(in the rows, 128 means zero)
Rows swapped in pairs by one turn or mirror: which row each one swaps with:
The rows were stretched afterwards, more along some directions than others.
tero: [122 111 167 118 134 107 114 134 123 118  87 109 136 135 142 100]
Mozat: [129 115 142 102 120 133  83 124 121 133  93 123 127 132 157  95]
Vik: [124 147 144 119 145 165  95 120 121 116 142 123 109 128 149 113]
Fabi: [126 128 166 129 122 148 138 149 102 122 124 123 129 123 149  77]
fedap: [112 142 145 124 151 120 151 118 128 118 103  89 148 137 127 106]
Som: [128 116 148 121 105 121 130 150  84 117 127 117 133 153 157  92]
moke: [124 132 167 123 123 135 112 120  98  91 121 138 112 137 142 100]
maf: [137 141 136 117 137 124 124 132 109 113 104 116 149 177 155  95]
figeg: [133 141 142 119 137 159 125 133 105 150 106 108 140 117 165  92]
bugu: [115 110 151 124 138 145 125 128 106 105  93 123 105 134 164  82]
fusup: [144 132 152 114 160 135 113 125 126 134 107 117 136 137 178  55]
tibi: [134 105 170 106 113 124 143 153 103 105  88 127 136 135 165  68]
Kopob: [118 135 121 100 128 130 145 133 109 101 118 122 119 157 147 105]
Deg: [114 112 152 114 102 101 147 138  89 121  55 117 149 131 129  84]
masim: [120 118 143 127 108 137 128 135  93 124 113 119 113 128 162  94]
pako: [121 130 163 113 125 123 107 112 103  88  94 109 142 114 125  97]
Semig: [139 125 154  93 139 126 111 118 115 122  95 112 124 157 169  62]
lelo: [141 128 148 109 156 163  94 129 118 121 108 130 130 104 155  70]
rak: [109 121 147  92 134 162  95 125 115 130 119 122 111 127 157 121]
nofo: [147 112 149 133 136 111 138 132 111 144 116 101 130 116 155  83]
Detiv: [160 126 124  99 143 154  99 135 103 146 137 129 122 167 184  56]
rez: [133 119 154 117 110 155 122 144  84 125 129 129 142 162 171  84]
fozur: [134 135 158 123 123 159 107 113  88 119  91 130 136 153 159  59]
tuvid: [124 138 141 119 104  96 152 133 110  95  90 108 135 118 130 106]
foto: [132 136 143 104 127 142  89 107 100 134 136 113 127 176 164  86]
Ripa: [121 118 176 136 118 125 118 119 105 118  97 116 126 118 128  68]
zateb: [128 132 146 134 154 158 124 120  89 136 122 100 150 131 146  69]
gibif: [134 108 137  95 140 154 117 127 108 151 100 129 106 138 169  72]
depo: [132 118 139 122 127 149 125 142 115 122 139 108 125 110 157  84]
Nasil: [130 120 164 133 152 167 125 130  89 133 120 132 115 140 170  65]
zulin: [118  99 139 143 127 133 127 130  83 113 111 122 128 133 144  66]
deguk: [141  88 149  98 121 116 105 136 102 120  92 127 110 146 173  56]
kose: [125 111 149 111 118 146 117 152  87 101  96 154 118 164 175  81]
pip: [144 145 139 105 136 151 128 141 118 125 106 123 118 116 172  82]
zusi: [165 145 130 108 134 125 129 126 109 118 106 119 140 145 171  85]
dirov: [118 112 170 115  99 154 120 141  78  99  82 138 127 145 172  76]
fofa: [135 109 140 103 123 168 113 138  99 111  96 122 126 128 188  70]
Vizat: [124 106 160 124 136 140 125 161 108 125 118 139 114 129 158  80]
Pipar: [105 151 151 105 125 135  97  98 120 101 106 104 146 144 129 145]
vobe: [130 130 125  94 109 121 117 118 108 109 121 133 107 154 137 106]
boke: [140 122 119 115 133 112 142 140 120 126  91 117 135 152 156  60]
tomur: [129 132 143 127 129 129 101 113 103 122 131 119 137 163 166  83]
tud: [148 120 156  94 135 144 125 157 101 122  87 125 135 136 185  64]
zume: [129 152 138 108 114 116 135 135 106 127  95 117 156 132 119 102]

Swapped with tud: Som
Swapped with moke: Nasil
Swapped with lelo: zulin
Swapped with Deg: zume

